In the rows, zero is written as 128.
Turns in one plane each, and the order they were made in; the first pair answered:
turn K901:
[135 140 128 115 121 132 142 132 144 114 118 112] |-> [128 145 132 132 143 125 151 134 140 128 125 126]
[139 145 144 116 156 104 104 118 168 123 152 125] |-> [140 145 132 126 162 100  99 121 162 137 157 141]
[132  95 123 112 115 151 136 110  43 112 128 153] |-> [130  98 135 100 109 150 142 104  52  96 117 124]
turn K529:
[112 144 128 159 141 125 121 123 138 146 127 125] |-> [115 141 135 159 125 117 148 127 119 134 119 144]
[138 131 124 115  90 113 160 157 156 128 117 118] |-> [136 109 116 117  72 143 137 140 123 129 118 105]
[100 118 141 132 142 120 121 111 135 125 130  98] |-> [105 129 145 132 144  97 155 123 138 126 122 118]
[116 116  97 127 122 159 116 124  81 117 144 154] |-> [111 145 102 136 148 150  87 130 146 144 155 130]
turn K172:
[146 149 100 143 160 104 111 127 141 150 137 205] |-> [139 115  81 157 118 123 116 147 117 170 133 196]
[120 157 162 145 169 101 164 128 148  78 112 152] |-> [ 99  99 125 194 108 138 169 152  90 115 112 140]
[149 123 121 117 109  97 156 150 161 147 116 172] |-> [121 124 129 155 174 101 141 123 145 156 121 165]
[133  92 154 121  78 154 169 143  42 100 115 152] |-> [149 156 189  80 147 112 167 115 102  61 117 165]
Pairs:
(2 to 3 turns a pair)
[118 144 176 125 186 114 181 100  79  90 117 155] |-> [128 128 105 131 161 163  61  76  85 157 142 171]	K901 K529
[111 126 135 130  91 134 149 132 107 116 120 112] |-> [109 146 133 120 119 128 117 119 148 117 131  91]	K529 K172
[129 128 140  59  98 110 124 103 113  94 114 177] |-> [ 96 103 157  74  90 121 152 117  93  93 104 119]	K172 K172 K901
[161 150 104 126 137 120  99 113 163 145 134 173] |-> [145 117 107 112  93 156  75 108 146 125 130 106]	K172 K901
[112 121 153 151 158 126 102 111 141 144 129  99] |-> [134 115 140 132 125 141  82 109 140 138 137  96]	K901 K901 K901
[109 105 123 198 150 134 184 147 111 161 131 157] |-> [127 132 105 171 136 143 108 143 193 186 146 107]	K529 K901 K529
[151 156 132 109  99  92 146 171 192 149 138 109] |-> [161 150  99 127  98 117  89 153 168 177 150 150]	K172 K901 K172
[160 131 124  90  85 138 150 117 112 109 115 143] |-> [145 157 126  95 124 116 120 126 181 134 126 122]	K529 K529
[142 134 121 119 139 144  96  98 104  98 107 136] |-> [126 142 108 160 146 120 101 149 170 147 124 128]	K529 K172 K529
[132 126 106 120 121 137  70 145 189 157 146 125] |-> [122  99 112 152  88 123 158 176 129 150 126 164]	K529 K172 K172
[132 164 127 134 138 103  93 132 179 156 107 117] |-> [129 123 123 142  96 103 162 152 100 136  85 157]	K529 K172 K172
[ 96 121 152 147 123 125 198 151 120 129 124  98] |-> [127 136 159  87 111 124 168 130 155 103 124  78]	K529 K172
[160 122 116 112  89 100 138 144 140 167 136 177] |-> [160 153 129 101 156 104  99 102 143 142 143 171]	K529 K172
[120  88 102 177 100 167 102 138 107 185 137  60] |-> [126 119 111 191 142 101 153 170 164 206 137 127]	K901 K529 K901
[134 100 109 127 103 154 138 118  79 117 130 188] |-> [125 116 118 139 147 145 119 105  80 119 138 189]	K172 K172
[120 102  83 169  98 130 129 147 104 185 147 165] |-> [156 154 119  89  90 104 119 139 201 147 143 118]	K529 K172 K901
[138 142 106 137 131 126  72 135 180 177 143 142] |-> [135 142 160 115 122  94 195 154 133 102 118 144]	K901 K901 K529
[109  84 130 139 112 165 114 114  68 125 129  79] |-> [108 126 111 187 174 127 101 134 132 176 145 136]	K901 K529 K901
[117 112 119 170 168 131 126 103  66 128 141 160] |-> [151  95  92 117  48 134 124 152 128 141 138 132]	K529 K172
[141 116  90 149 106 122 157 165  77 121 106 195] |-> [170 131  86  90  99 155  62 114 105 102 123 152]	K172 K901 K529
[113 115 109 148 149 168  74 109  76 154 145 132] |-> [ 94 107 112 164 116 145 115 160 124 178 146  97]	K901 K529 K172
[122 104 146 111  79 152 106 129 142 111 126  54] |-> [108 103 141 138  75 131 135 156 159 142 133  70]	K529 K172 K172
[112 125 148 156 144 116 160 139 107 144 130 143] |-> [105 126 142 165 156 134 120 133 130 159 136 114]	K529 K529
[118 110  82 182 105 133 103 157 131 173 134 123] |-> [143 101  95 135  53 134 129 170 128 135 115 103]	K529 K529 K901
[122  93 136 144  81 144 118 124 127 160 124 172] |-> [115 138 173 142 165 122 109  85 148 132 123 167]	K901 K172 K901
[127 127 133 112 108 121 136 132 165 121 132 119] |-> [118 116 113 130 120 141  89 118 142 138 135 128]	K172 K901 K901
[116 131  78 158 135 158  92 117 150 159 128 120] |-> [139 155 108 136 148 105 172 132 156 120 125 178]	K172 K172 K529
[157 157 114 153 157 104 155 101 137 154 135 147] |-> [177 158 106 130 126  99 160 114 149 144 139 146]	K172 K172
[135 168 142 148 156  84 163 144 151 134 130 217] |-> [149 117  95 105  61 156  57 132 153 155 138 131]	K529 K529 K172
[141 141 122 138 154  94 175 142 119 136 123 203] |-> [166 147 156  67 125 113 146 110 130  77 113 131]	K529 K172 K901
[136 118 104 189 139  90 105 145 116 186 148 173] |-> [166 109  89 147  84 110  65 137 132 180 153 137]	K172 K529 K529
[126  90 104 146 113 160 103 122  80 151 134 142] |-> [118 122 119 145 180 138  96  97  93 137 140 149]	K172 K172
[143 104 100 129  83 140 127 132 102 142 130 152] |-> [123 140 155 111 158 126 123 103 138 101 133 104]	K901 K172
[116  84 123 136 103 150 145 134  59 137 144 135] |-> [145 122 151  67 125 144 121 100 103  86 149 103]	K901 K172 K529
[170 162 135  78 121  98 128 122 164  87 120 165] |-> [156 105 103 108  51 132 141 149 119 111 114 155]	K172 K172
[114  99 116 155 107 166  89 122  94 158 132  99] |-> [104 140 128 155 181 149  77  92 113 145 139 106]	K172 K172
